In the rows, 128 means zero.
The rows below fall into families. The same turns and mirrors carry the whole set onto itself and the rows of a family onto each other. For each named row, which other rows are in its family? Write them in the order they are listed.
These 18 rows form 3 families of 6 rows each.
monok: [111 166  96 113 101 115 129 112]
zug: [ 94 151 148 112 139 157 146 145]
kabos: [122 147 135 120 135 120 167 134]
gike: [127 152 107 127 121 108 148 118]
Vuso: [123 154 109 114 113 107 154 135]
Lefo: [ 83 167 149 109 130 160 138 105]
Dil: [ 92 162 153  99 127 152 159 134]
dered: [ 89 174 123 115 115 147 119  90]
kipe: [ 80 175 141  99 114 159 133 112]
tolol: [ 88 166 112 117 115 150 104 108]
bavi: [110 157  94 126 112 124 113 117]
dur: [ 89 176 112 106 102 140 118 101]
naz: [101 155 156 112 140 146 163 127]
varop: [124 145 104 127 123 115 137 140]
Razuf: [116 141 131 121 137 131 153 153]
pefo: [ 80 163 139 111 129 165 123 122]
megi: [114 151 137 107 126 126 170 146]
fulin: [111 165 101 124 111 119 124  96]

Same family as Lefo: kabos, gike, dered, naz, fulin
Same family as zug: tolol, bavi, varop, Razuf, pefo

The rows below fall into families. The same turns and mirrors carry the whole set onto itself and the rows of a family onto each other. For each named row, which other rows are in its family? Write them in the order they are listed.
These 16 rows form 4 families of 4 rows each.
gif: [129 109  94 136 112 128 167 130 109 135 141 118 139 126 123 114 150 122
 137 121 143 123]
zoko: [125 101 101 127 117 138 164 139 118 142 145 112 142 133 127 122 148 126
 141 121 147 114]
fege: [167 121 119 128 126 116 141 128 101 133 143 102 121 122 112 131 136 136
 105 117 114 116]
Tel: [130 105  95 142 111 137 158 131 119 140 140 127 137 144 120 113 137 104
 137 110 134 123]
rebe: [ 91 144 124 127 146 114 101 132 143 118 113 147 116 119 155 133 111 118
 143 159 137 129]
Rur: [118 151 151 128 136 137 103 130 149 133  81 131 143 119 126 131 114 154
 125 144 123 121]
Dod: [156 110 120 126 122 108 132 132 106 132 147 103 125 128 104 140 127 143
 105 120 118 110]
Buf: [ 88 143 117 124 152 113  99 138 136 119 110 134 118 122 153 128 121 125
 147 156 147 128]
Pebo: [ 89 153 116 126 147 118 108 130 134 109 112 152 112 132 139 121 115 114
 141 149 135 146]
Piza: [137  99 102 134 109 143 168 135 116 140 145 118 134 131 123 118 143 119
 134 131 141 121]
rapof: [113 151 154 133 138 143 109 123 151 131  84 143 138 117 133 134 107 139
 125 144 121 120]
befen: [ 85 135 123 123 145 110  98 133 144 118 106 147 121 119 142 130 119 114
 146 148 148 133]
Gup: [164 109 123 136 121 118 127 124 109 125 146 111 118 132 118 125 124 119
  99 104 113 116]
doz: [121 148 157 121 143 139  98 131 155 136  83 137 133 118 129 135 114 135
 121 136 123 123]
dip: [122 157 157 124 137 150 109 123 148 117  88 142 130 122 134 117 116 137
 115 135 118 135]
tik: [161 107 120 134 123 117 141 128 101 128 147 108 117 127 103 135 124 131
 104 127 122 116]

Same family as tik: rebe, Piza, rapof
Same family as Pebo: Tel, Gup, dip

The rows below fall into families. The same turns and mirrors carry the whole set onto itself and the rows of a family onto each other. For each named row, which other rows are in its family? Write them in the order they are listed.
These 40 rows form 5 families of 8 rows each.
vopil: [122 115 161 127 149 136 116  98]
noza: [125 115 152 111 144 134 112  94]
vini: [117 117 162 149 136 137 113 106]
lokib: [149 116 131 120 104 123 157 139]
nafo: [134  98 131 134 148 133  96 126]
karof: [130 117 143 126 146 141 119  85]
kufum: [149 112 123 119 109 128 160 133]
gek: [148 118 118 125 111 131 158 129]
pom: [119 125 151 147 139 128 118 101]
vofu: [140 114 117 120 109 133 161 120]
lon: [121 101 133 121 113 160 166 122]
nipi: [120 102 153 122 100 161 149 138]
sonor: [127 107 152 120 150 149 113  92]
kup: [123  96 151 121 102 159 156 134]
dev: [148 108 111 132 108 138 159 130]
Dapog: [119 128 161 142 141 134 119  98]
Vel: [144 121 124 137 104 130 158 122]
gima: [153 113 137 106 103 131 149 123]
fupuz: [153 109 140 116  95 130 142 142]
timi: [124 125 165 141 130 128 113 101]
kase: [132 102 136 140 146 131  99 131]
tekod: [128  96 128 119 143 138  98 120]
roza: [127 123 155 122 149 140 119  94]
pero: [123  96 126 129 109 163 159 126]
Roton: [133 104 134 116 149 128  98 123]
vam: [120  93 131 111 112 162 153 128]
Sek: [152 119 135 113 100 125 149 134]
Kavoz: [122  99 142 117 138 133  93 131]
mamoz: [132 100 131 123 145 136  93 129]
Betap: [122 106 159 120  98 149 153 140]
mel: [118 103 122 146 148 135 108 126]
luzoz: [116 102 152 132  98 149 150 143]
Talab: [125  97 152 116  93 154 145 139]
Lilo: [128 107 128 146 140 133 100 133]
sut: [141 116 141 117  93 123 150 135]
nito: [120 104 135 149 136 132  99 129]
fupas: [126  96 144 128 107 165 160 130]
gedas: [121 118 160 138 147 136 123  98]
gon: [123 111 129 149 144 122 107 127]
tazuk: [121  97 135 125 110 167 159 128]

Same family as sonor: vini, lon, dev, fupuz, Roton, Betap, gon
Same family as kufum: vopil, lokib, nafo, kup, kase, fupas, gedas
Same family as mel: karof, Vel, gima, timi, vam, Kavoz, luzoz
Same family as gek: nipi, Dapog, roza, Sek, mamoz, Lilo, tazuk

The rows below fall into families. The same turns and mirrors carry the whole set onto itself and the rows of a family onto each other. For each named row, which other rows are in its family? Write them in the order they are listed.
These 30 rows form 5 families of 6 rows each.
Guzo: [ 85 146 119 135 118 164 140 119 129]
Bopa: [115 136 109 113 114  96 129 140 122]
kigib: [137 147  99 140 116 119 148 155 127]
pere: [ 82 139 128 121 111 147 128 111 131]
Dogo: [128 135 116 111 141 112 110 130 145]
luvi: [107 146 107 120 163 138 119 137 125]
dubim: [148 139 110 124 135 120 121 138 151]
Nor: [158 128 112 157 119 141 123 128 123]
gom: [145 148 105 135 145 138 131 145 145]
Pege: [118 137 126 130  93 137 133 112 155]
sode: [116 150 126 163 122 157 143 118 106]
Nopar: [108 123 122 130 136 132 101 113  96]
zezas: [136 140 108 125 109 100 138 146 132]
mukeg: [ 94 145 130 147 128 147 131 109  96]
liv: [ 99 147 101 129 134 125 140 151 103]
mer: [ 97 137 139 133 118 125 117  99 103]
lefu: [141 145 129 163 110 144 144 116 123]
Doraf: [121 143 120 142 100 154 145 120 153]
futu: [138 133 109 161 139 158 128 131 106]
Dib: [114 131 111 146 145 150 116 123  93]
gobe: [142 138 136 150  98 124 134 105 131]
debi: [109 140 114 107 152 120 108 131 131]
luv: [120 135 142 135 100 113 119  98 122]
gur: [ 98 135 130 119  98 135 125 108 144]
Tepi: [125 150 102 133 160 146 130 147 133]
Lata: [107 147 117 145 113 168 147 124 140]
Kofis: [ 95 140 108 113 127 107 131 142 107]
gop: [127 116 124 126 120 114  97 110 113]
Vimo: [118 151  96 141 129 131 152 157 113]
baf: [154 120 122 140 113 120 108 118 128]

Same family as Lata: Guzo, pere, Pege, Doraf, gur
Same family as sode: mukeg, mer, lefu, gobe, luv
Same family as Kofis: Bopa, kigib, zezas, liv, Vimo
Same family as luvi: Dogo, dubim, gom, debi, Tepi

The rows below fall into families. The same turns and mirrors carry the whole set onto itself and the rows of a family onto each other. For each named row, which other rows are in its family? Write them in the order they are listed.
These 32 rows form 4 families of 8 rows each.
nubo: [110 115 165 120 133 108 127 141 133 137 124 137 121 102 146 158]
Kam: [123 114 159 158 132 129 126 146 123 128 120 115 112 119 169 137]
Baz: [123 120 116 113 134 141 129 101 110 124 156 145 155 133 126 147]
bova: [118 141 152 161 118 117 133 157 136 126 105 115 118 109 137 129]
Diz: [116 115 158 159 135 113 148 151 130 124 126 131 124 108 147 150]
biga: [145 109  98 135 129 140 113 136 116 103 131 121 121 151 129 117]
pevo: [112 141 156 120 116 112 111 147 139 139 104 119 117 102 137 137]
vub: [124 139 159 126 132 117 107 126 125 129 122 108 112  93 148 145]
fupug: [146 126  97 113 130 133 100 123 117 103 133 116 120 132 115 123]
veti: [124 141 105  96 115 122 109 108 118 124 143 117 139 142 114 137]
memu: [130 112 105  89 127 127 108 131 128 117 127 148 132 130 108 133]
vom: [126 137 152 147 124 113 113 143 126 124 117  94 104 114 154 134]
Ven: [150 163 163 116 118 107 142 127 146 127 118 127 123 125 129 131]
lidu: [109 108 134 135 113 131 140 131 134 109 154 137 135 158 115  99]
nika: [142 113 107 105 142 147 104 113 113 108 139 140 133 120 121 131]
retu: [106 107 143 116 121 140 134 117 132 116 155 153 144 138 113 108]
punep: [113 132 129 125 108 120 128 123 137 106 151 120 130 146  98  99]
para: [134  95 105 117 140 129 134 134 123 109 143 156 138 136 115 142]
nazan: [124 117 110 149 124 155 140 122 111 119 142 140 153 156 136 124]
bov: [122 143 148 162 112 132 140 140 122 139 117 113 133 145 163 133]
sep: [124 137  99 132 105 136 119 129 119 121 130 111 137 166 125 114]
Liso: [136 132  96 119 118 135 112 141 129 110 113 133 130 135 102 113]
Vibop: [140 113  98 147 131 136 137 144 124 100 129 141 136 139 109 121]
Valiz: [151 147 161 135 116 107 154 141 147 124 120 125 120 148 142 127]
Nen: [145 130 170 130 125 122 159 136 143 131 123 149 130 143 153 133]
mem: [145 145 172 109 125 121 146 120 142 134 122 151 133 121 140 138]
nolot: [119 160 145 126 105 109 119 130 129 142 118  96 124 136 147 142]
Vepib: [121 117 167 136 140 132 120 130 120 133 125 128 120  98 163 148]
gidi: [120 148 157 112 126 113 126 110 122 144 136 120 136 113 149 165]
vud: [142  95 106 127 142 154 117 126 113 108 138 145 133 139 136 125]
simo: [109 131 138 106 116 129 122 110 135 113 153 138 140 126  97 107]
mot: [120 131 159 148 132 135 148 119 117 140 134 137 145 122 162 156]

Same family as simo: Ven, lidu, retu, punep, Valiz, Nen, mem
Same family as Kam: biga, vub, fupug, vom, nika, Vepib, vud
Same family as bov: Baz, veti, nazan, sep, nolot, gidi, mot

The rows below fall into families. The same turns and mirrors carry the whole set onto itself and the rows of a family onto each other. For each named row, which other rows are in its family? Write them in the order they are listed.
These 15 rows form 5 families of 3 rows each.
pogib: [136 129 147 112 127 102 116 143 152 124 130 152 147  94 135 129 154 160
 130 119 155 138 116 139 143 130 155 132 129 110 114 125 144 136 124 124
 130 107 125 149 142 115 141 124 130]
Tar: [122 126 132 122 128 158 131 126 118 114 118 118 138 155 122 106 115 110
 132 116  95 134 119  95 117 129  86 101 142 146 137 129 145 123 158 137
 108 147 120 136 129 138 113 129 119]
tugu: [138 135  91 123 126 137 131 113 121 144 154  91  89 134 117 125 107 123
 150 134 114 119 127 142 135 158 129 126 117 130 131 148 133 140 138 116
 160 129 157 101 144 143 115 102 145]
zag: [113 138 128 131 146  91 139 122 129 105 115 131 148  86 129 132 119 150
 123 124 175 123 124 150 130 123 143 122 132 141 119 108 134 148 127 137
 108 107 125 118 145 110 127 129 141]
Pepa: [148 139 109 120 100 159 160 122 131 118 124 130 130 138 120 114 129 101
 146 117 116 120 114 129 134 160 101 130 126 144  96 131 121 112 165 135
 136 140 127 147 146 130 106 131 124]
Tav: [142 119 156 135 123 141 155 116 111 126 119 142 123 177 145 112 142 111
 136 110 115 129 141 117 125 128 140 142 137 148 118 127 119  93 126 142
 107 154 102 136 123 117 124 139 137]
gupen: [129 122 132 130 143 123 113 126 123 148 157 104  99 130 122 101 132 137
 139 124 124 140 121 135 133 134 146 146 116 101 157 131 146 144 110 107
 165 103 149 109 135 153 137 113 137]
muf: [135 114 141 138 148 125 132 104 115 146 147 115  85 171 134 128 129 129
 136 131 114 132 156 136 117 124 162 134 127 128 146 142 117 112 101 126
 134 142 130  98 119 124 134 115 149]
bipuv: [135 119 153 121 139 102 130 123 134 131 128 147 124 139 148 150 139 154
 134 126 142 124 149 141 129 118 176 120 137 139 116 141 126 113 113 136
 103 148 116 125 126  91 135 116 150]
Sotag: [121 127 131 104 138 120 111 131 155 109 119 141 148 109 123 156 130 153
 122 143 130 141 127 122 113 122 113  76 141 130 120 136 130 135 143 134
 102 140 123 140 135 108 129 119 121]
laz: [118 130 115 113 150 133  96 114 126 141 138  91 102 136 117 144 112 134
 127 154 106 143 133 116 111 132 113  99 140 116 156 140 137 147 121 127
 121 129 129  98 131 152 129 110 134]
lof: [112 128 117 153 165 122 143 107 106 121 138  93 101 123 110 105 109 125
 127 133 141 132 132 146 115 124 129 131 115 131 154 109 117 146 113 118
 151 101 150  86 137 139 126 127 137]
dak: [142 143 102 101 112 110 127 128 149 128 132 131 132  93 127 162 127 151
 140 135 150 119 122 150 142 154 142 116 134 133  97 144 134 140 145 133
 124 130 132 133 152 112 119 108 145]
rukib: [125 140 130 147 131 142 166 116 106 102 105 123 139 128 119  95 127 100
 125 114 145 133 117 129 122 133 105 147 129 146 121  90 112 123 136 140
 117 113 112 128 141 134 117 153 124]
gomit: [139 128 152 133 117 152 146 138 124 121 127 137 139 143 128  77 149 109
 139  98 117 139 107 113 138 136 116 152 121 124 125 113 138 116 141 124
 141 116 124 156 137 142 125 140 115]

Same family as tugu: Pepa, dak
Same family as pogib: gupen, gomit
Same family as muf: Tav, bipuv

